In the rows, 128 means zero.
Named moves, each a turn or a mirror, and the order they were made in; the first pair answered
move Rego:
[135,136,149,123,99,135,124,139,156,101,125,100,141,134,128,117,116,122,128,118,125,112]  ->  [140,126,143,141,107,146,137,139,158,105,129,111,141,140,130,129,106,115,138,115,125,119]
[112,124,119,96,122,113,126,145,131,137,113,106,131,117,149,119,140,117,122,149,132,130]  ->  [123,105,111,130,138,134,151,143,136,143,120,126,127,131,150,140,120,101,138,143,133,143]
[120,128,153,106,133,111,152,128,129,125,119,111,120,127,120,132,141,148,120,126,119,120]  ->  [126,114,148,129,142,126,168,126,132,131,122,126,118,136,121,148,127,139,132,121,122,129]
[136,105,120,147,139,139,146,124,123,144,132,139,116,137,129,135,121,114,132,124,135,145]  ->  [121,128,128,103,120,111,114,126,118,136,123,112,121,120,127,107,147,133,108,133,133,129]
move buk:
[145,128,160,109,108,118,122,110,116,132,115,133,109,119,143,99,118,134,114,155,148,141]  ->  [142,124,157,104,109,118,120,122,110,110,122,139,112,112,146,94,117,136,116,147,149,129]
[151,124,140,150,131,168,177,112,153,107,121,122,119,147,118,138,106,111,161,129,116,121]  ->  [149,122,137,148,131,168,176,120,149,92,126,125,120,142,119,137,103,113,162,125,117,113]
[112,131,126,101,115,120,133,133,147,95,120,88,114,113,117,116,130,129,107,118,134,96]  ->  [119,140,131,109,113,119,136,111,158,135,107,77,109,125,111,125,136,126,103,135,132,117]
[121,133,131,107,122,125,106,117,114,121,146,118,122,130,109,144,134,138,137,131,110,127]  ->  [122,134,131,109,122,126,106,114,116,125,145,118,120,132,108,143,134,136,136,134,109,130]
move moru:
[127,128,132,113,132,126,137,144,106,132,141,143,110,124,145,114,140,132,108,134,136,111]  ->  [123,130,127,113,131,127,134,149,106,126,143,142,114,123,142,115,140,134,110,128,134,106]
[127,131,132,141,117,133,126,119,136,128,132,117,132,139,125,129,127,128,131,135,127,127]  ->  [126,131,133,141,115,134,126,119,137,128,132,117,132,140,124,130,127,130,131,134,127,126]
[135,139,130,120,108,155,131,97,153,136,119,133,136,152,125,123,110,126,132,130,141,153]  ->  [121,146,118,119,107,158,121,108,155,117,126,130,150,150,120,124,115,132,137,112,133,139]
[153,113,145,137,131,128,154,117,127,148,102,133,106,131,135,126,127,105,124,154,143,153]  ->  [108,135,101,132,127,136,122,149,132,88,128,124,147,126,118,133,138,123,145,97,119,109]
move zufip:
[131,143,128,147,104,161,134,108,160,105,120,113,145,158,114,142,108,119,138,112,131,107]  ->  [123,133,110,156,113,161,114,107,116,109,149,141,147,141,117,148,99,149,141,108,141,130]
[121,165,124,116,117,136,126,101,136,146,142,114,142,119,129,126,108,161,151,122,124,139]  ->  [123,157,128,108,123,127,124,104,119,149,146,124,132,108,136,119,109,168,144,132,130,146]
[119,124,136,125,145,98,125,141,139,166,116,105,113,126,123,133,158,126,111,118,121,134]  ->  [116,133,130,134,138,108,125,136,152,164,114,101,122,136,115,142,154,122,118,109,116,130]
Pairs:
(two moves a pair)
[135,114,129,139,142,126,122,137,95,130,136,132,123,122,125,133,132,127,126,135,131,134]  ->  [128,121,128,130,138,120,114,140,94,124,135,126,127,118,124,128,137,133,122,135,130,128]	Rego then moru
[150,143,149,126,127,134,131,106,128,133,119,125,128,135,138,122,137,124,137,136,143,129]  ->  [137,153,134,130,123,143,121,111,133,119,126,123,143,139,131,126,135,131,146,117,134,118]	zufip then moru
[136,131,133,128,118,133,143,120,150,129,113,109,130,142,121,124,125,109,127,124,124,121]  ->  [126,123,112,143,128,139,123,116,111,132,144,134,137,130,121,135,112,139,134,116,130,141]	zufip then zufip
[112,118,103,152,148,147,134,152,140,89,144,148,144,127,111,148,129,117,151,89,110,110]  ->  [109,163,126,116,122,112,102,114,152,151,109,98,141,130,98,129,169,131,118,128,105,129]	buk then Rego
[119,131,100,152,129,121,119,124,145,145,146,155,118,134,112,129,133,125,121,103,104,117]  ->  [126,115,107,145,133,119,127,136,130,124,152,169,108,122,124,118,123,122,117,105,114,109]	moru then buk
[142,105,114,135,168,131,152,139,105,140,144,132,92,102,135,130,139,122,122,142,131,158]  ->  [129,131,99,146,162,134,138,125,124,166,140,112,108,117,116,147,152,125,127,136,116,167]	moru then buk
[112,114,104,114,151,114,138,155,85,118,137,153,128,115,114,114,129,129,126,117,114,102]  ->  [132,108,128,108,150,107,148,140,82,144,123,153,111,115,123,107,127,124,113,145,124,119]	moru then Rego
[131,129,137,132,118,147,139,107,152,154,102,112,147,161,112,137,120,128,138,105,125,126]  ->  [114,141,127,113,113,131,102,106,119,150,117,113,154,141,112,124,128,164,127,105,128,130]	zufip then Rego
[135,145,124,157,105,130,91,118,154,164,107,115,152,126,111,127,138,124,140,95,115,140]  ->  [124,127,111,149,115,128,78,138,112,133,138,143,153,101,122,120,129,148,141,83,125,136]	zufip then buk
[137,108,141,118,132,120,108,146,118,111,138,139,131,122,134,117,130,121,127,132,136,146]  ->  [142,111,144,130,133,124,114,131,125,137,131,136,126,133,130,127,129,116,129,141,136,163]	Rego then buk
[124,124,115,141,107,135,147,139,138,73,120,151,135,132,131,90,101,116,142,133,147,104]  ->  [106,154,98,153,100,137,130,122,159,99,115,126,155,149,106,110,117,123,150,122,126,111]	buk then moru
[121,100,123,144,155,129,128,147,82,135,128,168,108,129,139,133,144,129,126,139,159,155]  ->  [129,98,146,124,152,118,147,158,108,125,106,151,98,130,145,117,154,104,116,148,156,133]	zufip then buk
[130,157,142,113,114,120,122,87,131,154,105,105,115,140,120,126,143,124,106,146,127,143]  ->  [124,120,121,125,133,143,137,137,111,69,145,148,122,123,138,127,113,120,132,102,135,106]	Rego then buk
[142,127,130,134,153,125,140,125,137,145,126,114,120,128,117,138,150,120,143,135,129,118]  ->  [135,124,122,131,153,127,135,139,131,116,136,121,126,122,120,136,145,123,147,120,128,102]	buk then zufip
[138,127,133,104,115,116,119,119,117,105,113,113,119,108,145,89,135,114,123,151,153,110]  ->  [137,148,127,123,105,131,122,99,152,123,100,96,133,134,130,105,134,104,132,145,140,114]	buk then zufip
[138,122,152,128,120,154,137,116,119,134,134,134,136,138,133,101,97,131,128,136,122,151]  ->  [127,122,141,123,121,155,128,130,116,108,145,137,145,132,131,98,97,136,134,120,118,133]	buk then moru
[152,121,142,125,123,130,136,109,119,139,125,140,111,130,137,117,118,124,119,145,139,142]  ->  [144,120,140,110,120,125,128,124,111,111,134,141,116,119,141,106,119,130,116,135,140,126]	Rego then buk
[126,130,151,105,143,102,123,146,151,141,115,122,113,101,117,128,169,116,121,144,114,107]  ->  [125,134,133,143,142,136,137,139,177,140,118,126,129,127,107,156,150,102,148,121,104,108]	zufip then Rego
[119,112,121,162,163,113,157,143,97,155,155,143,116,101,119,152,119,126,130,110,127,135]  ->  [110,141,134,124,143,84,125,133,98,170,137,109,119,92,113,127,149,143,104,127,122,129]	Rego then buk
[142,122,148,130,130,135,151,128,140,137,115,127,121,133,136,122,122,106,125,141,132,127]  ->  [127,134,128,143,124,149,141,130,149,122,123,123,140,142,126,134,118,112,140,116,121,119]	zufip then moru
[128,136,137,110,132,98,144,160,141,118,132,115,131,120,116,120,172,107,116,131,108,103]  ->  [110,146,105,139,129,123,123,150,132,114,158,127,157,130,103,143,155,128,139,102,103,113]	zufip then zufip
[145,126,146,127,122,107,124,126,111,138,133,137,126,113,139,128,116,143,110,139,133,141]  ->  [146,117,144,136,127,115,133,131,111,131,138,145,125,115,141,133,108,140,116,133,134,140]	buk then Rego
[126,130,131,99,138,135,116,150,124,103,136,147,123,128,129,115,132,133,114,127,130,100]  ->  [147,125,151,103,137,132,130,130,125,139,121,147,108,135,133,116,130,125,108,153,138,123]	moru then buk
[152,103,154,121,126,141,127,121,99,110,163,155,127,127,163,128,78,167,134,137,150,141]  ->  [154,120,182,83,111,117,129,127,126,104,133,120,120,124,163,101,104,154,114,154,145,115]	Rego then zufip
[139,123,150,123,134,123,132,105,120,176,110,122,101,144,121,130,133,134,127,151,144,143]  ->  [102,148,116,126,125,136,112,129,143,127,122,106,139,152,102,139,143,139,147,100,118,102]	zufip then moru
[111,141,122,121,132,109,100,129,122,142,131,101,144,137,121,135,139,145,128,128,110,139]  ->  [110,132,125,109,136,102,101,143,111,125,136,107,138,125,129,125,140,146,126,128,114,132]	buk then zufip
[115,130,122,133,108,120,145,142,149,95,127,131,119,127,129,143,131,123,136,118,125,134]  ->  [107,134,115,131,107,119,134,141,141,94,134,134,122,124,127,142,131,134,135,113,126,136]	Rego then zufip
[113,135,106,142,126,126,111,112,113,122,145,142,145,115,136,112,117,143,146,109,135,132]  ->  [128,122,121,138,129,123,124,111,104,125,142,152,130,111,147,103,109,139,138,124,146,139]	moru then buk
[140,128,164,89,139,115,145,147,167,84,95,119,124,121,130,86,147,99,101,139,147,86]  ->  [147,141,170,100,136,113,147,122,181,130,80,105,122,136,122,97,154,96,98,155,142,110]	moru then buk
[126,147,116,144,130,151,132,114,152,124,121,117,154,150,114,144,127,112,142,109,105,123]  ->  [118,130,103,142,141,146,115,126,105,110,150,146,153,126,124,141,118,138,142,104,115,132]	buk then zufip
[153,119,173,98,134,104,136,132,110,119,120,131,96,104,146,105,115,128,109,154,153,129]  ->  [149,138,174,103,118,121,148,133,161,97,104,106,114,128,136,111,114,103,122,134,137,101]	zufip then buk
[115,141,135,110,130,107,124,139,123,150,129,127,114,122,138,131,151,125,110,131,120,126]  ->  [107,155,122,125,123,125,123,133,143,144,127,122,130,138,129,144,145,121,124,113,112,119]	zufip then zufip
[123,129,128,124,132,126,127,129,139,117,121,125,137,129,140,133,137,122,129,121,122,114]  ->  [122,134,124,134,132,130,124,116,139,136,121,125,137,135,135,141,136,126,130,124,121,127]	zufip then buk
[103,125,110,131,151,116,118,159,131,135,130,116,123,135,123,134,163,139,131,104,112,127]  ->  [120,122,126,135,151,114,128,141,134,168,117,115,109,140,125,134,161,132,125,128,118,148]	buk then moru
[134,126,136,133,138,134,142,132,134,144,115,126,125,134,128,130,124,119,133,157,125,136]  ->  [126,142,131,128,127,137,130,128,145,137,112,112,137,137,121,126,130,123,133,149,118,127]	Rego then zufip
[157,115,114,108,120,138,119,128,113,123,121,117,146,122,145,116,131,133,153,131,142,131]  ->  [156,116,115,104,119,138,121,130,119,121,119,114,147,122,145,115,135,130,152,130,139,126]	zufip then moru
[134,110,133,123,123,144,138,148,123,70,131,139,122,123,149,114,108,113,137,110,138,97]  ->  [151,133,143,147,118,144,143,95,150,161,101,115,115,152,133,137,118,105,131,143,134,147]	zufip then buk
[142,136,132,101,137,121,134,161,143,86,132,142,124,113,148,126,133,123,126,124,132,113]  ->  [157,142,138,129,140,129,149,127,160,147,114,134,116,137,138,148,131,112,128,145,129,150]	Rego then buk
[134,161,141,123,101,138,131,103,173,145,105,93,134,149,121,121,136,110,125,146,123,120]  ->  [155,129,164,110,109,134,149,116,150,123,109,120,110,131,147,100,117,102,117,162,145,117]	buk then moru
[133,108,128,146,141,138,149,139,122,105,138,150,125,127,139,137,111,128,138,116,126,120]  ->  [120,129,112,154,136,141,136,133,135,117,137,135,141,138,123,149,122,132,144,104,111,121]	buk then moru
[141,130,142,137,103,136,102,78,131,119,112,137,135,125,163,124,94,155,146,135,147,128]  ->  [135,130,136,136,103,137,100,88,128,101,119,139,139,121,164,122,94,158,148,126,144,118]	buk then moru
[122,138,121,149,123,139,122,101,119,161,129,130,135,146,122,134,122,143,133,131,129,160]  ->  [120,145,133,123,118,118,111,105,112,159,123,119,130,133,126,116,136,150,116,142,132,154]	Rego then zufip
[114,130,126,112,137,119,125,163,141,101,137,118,141,126,130,114,142,111,130,122,114,102]  ->  [132,126,129,147,143,133,146,136,158,151,125,119,132,151,124,139,135,97,138,136,113,137]	Rego then buk
[114,146,133,103,123,98,103,149,140,120,97,106,134,133,119,124,156,128,123,107,131,108]  ->  [110,157,120,123,120,112,96,135,143,132,103,107,147,144,110,138,149,133,135,99,125,120]	buk then zufip
[155,124,160,138,115,136,141,98,158,132,128,134,111,132,129,116,94,120,124,146,132,135]  ->  [142,146,152,131,99,138,122,93,167,124,127,117,129,135,118,113,101,128,125,136,123,125]	Rego then zufip
[129,112,135,111,131,135,120,140,111,113,127,109,126,111,133,138,113,121,118,130,141,114]  ->  [134,105,137,121,134,139,129,136,112,119,128,114,122,114,136,142,107,116,119,133,142,120]	moru then Rego
[133,127,148,128,139,124,138,124,142,154,113,119,114,131,126,138,138,110,122,137,127,134]  ->  [106,135,117,131,141,130,114,139,127,126,139,124,136,123,117,147,138,130,134,105,118,120]	moru then zufip
[142,110,123,154,139,131,132,127,129,165,151,139,137,134,109,147,147,130,124,131,114,145]  ->  [125,114,112,144,140,126,121,145,126,138,159,136,145,126,104,145,156,138,124,114,106,125]	zufip then moru
[136,140,129,137,119,135,132,116,158,136,118,108,141,148,114,136,128,119,133,129,121,132]  ->  [135,133,119,148,124,140,123,107,135,146,133,126,143,143,117,142,119,134,136,130,128,151]	zufip then moru
[114,135,136,124,122,132,129,120,176,118,125,114,147,133,112,132,153,119,132,117,100,122]  ->  [121,133,132,144,120,145,130,100,167,140,130,126,147,141,111,143,136,125,139,123,106,147]	moru then zufip
[111,135,112,112,125,97,97,157,98,138,141,138,120,132,130,147,141,166,121,125,109,145]  ->  [123,143,138,96,117,88,121,162,141,136,108,110,111,143,132,134,156,133,111,137,103,122]	zufip then zufip
[143,103,138,144,154,126,162,145,134,144,122,140,105,128,135,135,135,109,130,136,133,134]  ->  [128,119,143,104,141,104,135,156,125,119,123,123,110,110,137,109,153,126,113,134,132,110]	buk then Rego
[129,146,131,133,94,135,127,132,163,96,113,109,147,141,117,124,140,116,136,112,120,103]  ->  [144,124,147,124,98,131,141,142,147,79,117,128,130,128,136,109,127,111,129,124,136,100]	moru then buk
[138,116,119,130,130,127,116,149,159,113,130,120,129,115,122,149,128,122,129,100,100,90]  ->  [131,118,110,127,130,124,101,149,139,113,142,127,134,106,121,147,127,138,128,98,102,95]	zufip then Rego
[131,133,126,129,139,123,118,118,128,147,126,133,127,139,125,127,131,135,137,123,144,141]  ->  [128,125,128,119,141,121,118,135,120,121,133,140,126,127,132,118,131,135,135,118,146,125]	zufip then buk
[136,143,110,123,121,142,104,111,145,133,113,126,141,129,121,114,129,130,146,118,134,126]  ->  [145,135,114,132,125,147,115,107,146,144,112,130,134,133,125,120,122,125,148,125,137,135]	Rego then moru
[115,121,107,141,153,111,125,136,107,158,143,130,129,126,117,153,145,137,131,123,120,139]  ->  [120,109,120,122,157,99,132,150,103,144,137,131,117,115,128,137,151,129,121,131,125,126]	buk then zufip
[126,104,120,138,144,130,145,150,126,110,137,151,116,121,128,135,124,115,139,115,125,122]  ->  [114,125,108,146,141,133,133,140,140,125,135,136,131,132,113,148,135,119,145,106,112,124]	buk then moru
[103,110,142,136,99,131,103,140,129,95,160,131,134,129,141,105,128,137,142,125,122,132]  ->  [118,115,146,160,101,137,116,113,143,147,146,126,127,148,134,124,127,128,144,141,120,162]	Rego then buk
[126,133,122,155,149,132,160,111,109,166,123,148,115,121,120,153,132,110,141,140,126,165]  ->  [123,114,131,125,153,119,167,153,96,106,133,158,107,96,137,127,134,105,133,130,132,124]	buk then zufip
[120,141,137,102,102,127,101,122,127,112,121,119,129,124,137,104,122,142,118,130,134,125]  ->  [121,149,134,111,97,132,102,110,138,128,115,113,132,135,131,113,123,140,120,131,131,132]	buk then zufip
[122,143,133,109,138,113,135,133,136,136,113,110,135,130,127,136,149,113,118,142,120,110]  ->  [119,144,116,134,139,132,136,128,144,134,121,115,147,141,120,153,136,112,134,125,115,115]	zufip then Rego
[116,151,130,158,107,139,120,124,144,118,140,146,145,140,146,141,90,127,147,116,122,104]  ->  [135,153,160,136,99,120,121,105,136,149,119,137,125,135,156,120,96,127,122,154,135,120]	Rego then moru
[107,133,104,151,150,129,110,165,83,150,138,164,142,118,119,141,120,156,136,112,125,124]  ->  [118,140,132,124,140,107,103,150,77,173,119,151,126,109,127,118,132,159,111,147,135,134]	moru then Rego
[107,133,108,134,114,134,102,101,136,143,135,122,136,135,117,113,130,138,122,126,120,139]  ->  [104,119,101,140,121,142,110,117,129,115,148,138,137,132,122,116,118,135,133,110,122,129]	Rego then buk
[148,124,148,129,125,117,142,103,111,165,124,147,93,120,145,117,122,121,124,157,151,178]  ->  [99,133,108,107,129,106,104,151,91,98,158,145,125,93,136,113,142,149,133,106,132,131]	moru then zufip
[120,128,135,151,174,139,141,151,95,139,146,133,123,113,116,106,125,119,134,101,124,134]  ->  [117,145,150,121,161,122,133,153,109,134,128,108,121,108,114,85,146,116,118,110,120,115]	Rego then zufip
[137,129,136,130,114,137,131,110,133,124,123,126,129,131,130,125,116,126,130,133,137,136]  ->  [127,137,130,124,110,133,122,116,134,112,126,121,136,128,127,122,122,131,131,123,133,125]	Rego then moru
[130,125,133,123,128,125,133,141,135,114,124,125,135,123,124,125,124,135,121,129,126,99]  ->  [127,136,129,129,126,126,129,131,143,130,119,115,141,132,115,133,129,136,122,129,120,105]	buk then moru
[127,122,112,155,128,146,122,130,138,118,142,131,122,129,120,129,111,130,147,101,143,120]  ->  [144,112,129,152,130,140,134,119,132,141,133,138,106,127,130,123,108,125,137,126,155,138]	moru then zufip
[147,143,139,121,119,124,135,111,141,132,111,115,127,148,133,109,133,143,130,150,135,108]  ->  [136,141,126,123,117,134,129,124,138,103,126,121,138,146,132,110,126,148,140,129,134,95]	buk then zufip
[117,125,132,100,110,121,111,158,117,78,139,116,146,115,121,102,136,132,125,118,133,103]  ->  [149,128,162,115,101,133,144,127,157,116,104,102,130,145,121,104,126,99,122,146,137,122]	moru then zufip
[124,140,115,113,128,139,132,142,120,102,132,131,131,136,141,136,143,109,120,109,149,149]  ->  [131,137,127,106,126,132,135,135,117,114,123,130,123,134,145,128,146,109,111,124,154,156]	moru then Rego
[138,145,147,120,105,130,131,107,159,127,107,118,129,140,127,120,115,111,129,129,130,123]  ->  [125,143,123,132,107,144,116,112,144,107,131,133,145,137,124,127,102,127,142,107,129,122]	zufip then buk
[109,146,98,139,120,155,89,84,116,137,137,132,161,131,116,142,131,130,124,124,121,151]  ->  [137,122,126,135,125,150,112,73,104,152,127,147,134,126,133,129,120,118,112,155,139,168]	buk then moru
[139,111,129,141,125,137,124,118,101,133,145,157,127,123,139,128,113,143,130,135,140,141]  ->  [127,127,129,118,116,123,104,121,98,122,140,142,134,113,137,113,127,155,120,134,136,128]	Rego then moru
[113,109,120,162,176,151,153,141,134,116,146,114,116,118,101,155,128,120,130,100,121,131]  ->  [123,98,130,158,179,149,161,140,127,115,145,123,105,113,111,148,120,117,124,110,131,134]	moru then buk
